One turn moves each row of this set onto another row. After a few examples, where does it send each row asked below?
j537: 0.994 1.159 0.788 0.375 -1.367 0.410 1.115 2.273 -1.470 -2.134 1.607 1.213 -0.997 -1.692 0.688 -2.345 -1.222 0.592 0.446
j133: 2.388 -2.468 -1.625 0.819 -0.910 0.698 -0.815 3.845 -1.069 0.747 0.287 -0.630 0.133 0.751 1.441 -1.645 0.326 -2.001 -0.498
j745: -0.547 -2.106 -0.831 0.613 -1.451 -0.696 -1.267 1.328 -0.255 -0.930 -0.937 2.279 0.547 0.588 -1.590 -0.983 0.870 2.642 1.014
j48: 3.336 0.585 -0.099 0.418 -1.482 -0.561 -0.486 0.497 -1.003 -0.396 -1.230 1.017 0.626 -1.142 1.184 -0.196 2.151 -1.625 -2.012
j361: 0.529 -1.044 1.932 -2.222 1.036 2.603 -0.317 2.318 -1.435 -1.274 0.414 0.734 0.791 -0.724 -0.573 -2.084 1.421 0.070 -0.829
j49: 2.452 1.617 -2.167 -0.485 1.008 0.904 -0.310 1.370 -1.662 -0.346 2.105 0.919 1.859 -0.456 1.028 -0.319 1.978 -0.322 1.877
j835: 1.294 -0.749 -1.807 -0.128 0.579 3.016 -0.126 1.561 -2.070 -2.095 1.965 -0.602 0.171 0.683 1.691 -3.318 1.071 2.329 1.033
j81: 1.175 -0.069 -2.252 0.839 0.888 1.980 -0.948 1.802 -1.549 -2.258 1.724 -0.732 -0.117 1.463 1.494 -3.646 0.712 2.014 0.781
j875: 1.613 0.770 1.098 1.000 -1.505 0.321 1.368 1.595 -1.329 -2.071 0.626 2.406 -0.956 -1.815 1.222 -1.611 -0.801 0.586 0.537
j565: 1.656 1.166 -1.229 3.135 -0.441 -1.400 -1.428 0.486 -0.799 0.156 1.030 0.845 0.279 -1.364 0.364 -0.798 1.131 2.846 -0.701
j609: 0.592 0.848 0.459 0.991 -1.121 0.021 0.499 1.749 -1.507 -2.059 1.691 1.517 0.046 -2.200 0.041 -2.115 -1.747 0.921 0.305
j515: 1.127 -1.365 -1.210 -1.950 -1.702 -1.029 -0.791 1.914 -2.482 0.998 1.720 -1.075 -0.404 0.089 3.046 -1.569 1.999 0.646 0.351
j624: 1.268 -1.563 0.182 1.373 -1.183 2.159 -1.284 0.862 -0.838 -1.773 -1.357 -0.431 -0.524 0.855 1.831 -2.800 1.485 0.754 -2.645
j981: -0.243 0.193 -0.946 -1.355 0.609 -0.489 -0.527 1.135 0.702 0.977 -0.802 2.237 1.384 -0.155 -0.250 -1.245 -1.330 1.785 0.947
j54: 2.286 1.324 -1.298 3.524 -0.523 -1.270 -0.966 1.278 -1.187 -0.048 0.493 0.432 -0.214 -1.235 1.198 -1.087 1.253 2.561 0.018
j861: -0.980 0.099 -0.623 -0.168 -1.059 0.287 -1.032 0.675 -0.122 0.414 0.079 1.932 0.505 1.047 -2.761 -0.918 0.425 1.505 0.133
j210: 0.734 -0.861 0.412 0.864 -1.840 0.871 -1.453 1.275 -1.248 -2.625 -1.417 0.054 -0.727 0.716 1.811 -3.034 1.324 0.559 -2.601
j814: 1.500 -1.083 0.511 0.705 1.901 0.822 -2.327 0.790 -0.879 0.742 -0.208 1.165 1.571 0.204 -0.314 -1.324 3.476 2.251 -1.399
j532: -0.083 -0.936 -0.493 -0.126 1.072 -1.147 -1.900 1.288 -0.158 -0.902 -1.367 2.843 1.112 -0.640 0.880 -1.408 -0.719 2.200 1.427
j215: -0.239 -1.866 -1.562 -0.919 1.036 -0.699 -1.376 1.724 0.902 -1.009 -0.436 2.428 0.419 -0.104 -0.690 -1.252 -0.201 2.618 0.981
j962: 2.262 0.460 -1.409 3.201 -0.495 -0.768 -1.150 0.610 -1.485 -0.787 -0.777 0.270 0.147 -1.411 1.245 -1.416 0.901 3.226 -0.471
j769: 2.017 -2.868 -1.271 -0.634 -1.321 0.292 0.371 3.550 -1.921 0.518 0.358 -0.737 1.034 1.168 1.483 -2.232 0.777 -1.299 1.095
j960: 1.892 -2.075 -1.162 -1.175 -0.860 -0.430 -0.243 2.589 -1.323 1.994 0.087 -0.752 0.127 2.022 2.671 -2.608 1.778 0.150 -0.197
j508: 2.106 0.806 0.443 -0.433 -1.743 -0.100 -0.936 0.862 -1.457 -0.525 -0.974 1.639 1.227 -1.299 1.419 0.260 2.448 -1.941 -1.337
j705: 1.634 -1.655 -2.236 -1.117 -1.975 -0.895 -0.956 2.265 -0.370 1.349 0.843 -0.931 -0.888 0.036 3.072 -1.082 1.340 0.478 -0.724
j156: 2.057 0.293 0.606 -0.113 -2.485 0.467 -0.954 0.779 -1.575 -0.068 -0.219 1.082 1.318 -0.975 1.979 -0.269 1.889 -2.085 -1.823
j249: 0.435 -1.281 2.212 -1.414 1.227 2.219 -0.327 1.956 -1.562 -1.420 0.526 1.703 1.397 -0.754 -0.582 -2.686 0.602 0.327 -0.228
j819: 3.349 1.474 -1.986 -1.122 0.371 0.305 0.529 1.065 -2.117 -0.669 2.194 0.881 1.210 -1.234 1.115 -0.653 1.645 -0.221 1.587
j177: -0.166 -1.192 -0.051 0.271 -0.560 -0.110 -1.537 1.471 0.307 -0.760 0.111 4.067 -0.439 0.535 -0.752 -0.892 0.896 1.799 1.402
j763: 1.015 -2.241 -1.465 -0.250 -2.151 1.531 -1.627 2.843 -1.145 0.922 1.335 -1.305 -0.182 -0.395 3.141 -1.060 0.749 -0.104 0.298
j463: 2.516 -1.754 -1.272 -0.777 -0.494 -2.022 0.056 2.899 -2.320 0.851 0.536 -0.621 -0.211 1.399 1.480 -2.363 1.644 -1.263 -0.408
j867: 1.974 -0.794 -0.844 0.033 1.929 1.518 -1.860 0.444 -0.966 0.165 -0.314 -0.553 1.453 -0.106 -0.914 -1.436 3.123 2.525 -1.098
j924: -0.615 -0.036 0.033 0.275 -1.844 -0.491 -0.394 0.640 -0.341 1.113 -1.384 2.142 1.379 0.605 -1.208 -1.082 -0.373 1.674 0.917
j437: 0.851 -1.481 -0.002 1.086 -2.348 0.659 -1.587 0.989 -1.994 -2.417 -0.165 -0.070 -0.501 0.807 2.280 -3.272 1.725 0.683 -2.464
j804: 2.884 1.147 -2.142 -0.694 1.157 0.970 -0.449 1.553 -1.479 0.181 2.394 0.787 2.109 -0.586 1.435 -0.676 1.402 -1.207 0.816
j118: 1.746 -0.828 -2.610 0.445 1.180 1.134 -1.123 1.777 -1.958 -2.176 2.499 -0.601 0.331 1.387 1.777 -3.739 1.138 1.552 0.337
j172: 1.818 -0.968 -0.231 0.825 1.887 0.914 -2.206 1.239 -1.104 0.591 -0.603 -0.045 1.690 -0.297 -0.089 -0.874 3.766 2.058 -1.145
j906: -0.954 0.328 -1.103 -0.410 0.438 -0.653 -1.466 0.458 -0.747 0.223 -1.451 0.733 2.060 -0.186 -1.158 -1.424 -1.114 1.860 0.094
j563: 1.148 -0.443 1.644 -2.111 0.935 2.660 0.555 1.466 -0.822 -1.033 1.048 1.408 0.389 -0.463 -0.983 -1.636 1.410 -0.172 -0.251
j11: 1.736 -2.464 -2.378 -0.569 -2.455 -0.124 -0.420 3.223 -1.039 -0.011 1.182 -0.933 0.064 -0.671 1.776 -0.559 0.219 -0.888 0.469

j745 goes to -> j960
j624 goes to -> j867
j437 goes to -> j814
And these:
j210 goes to -> j172
j133 goes to -> j906

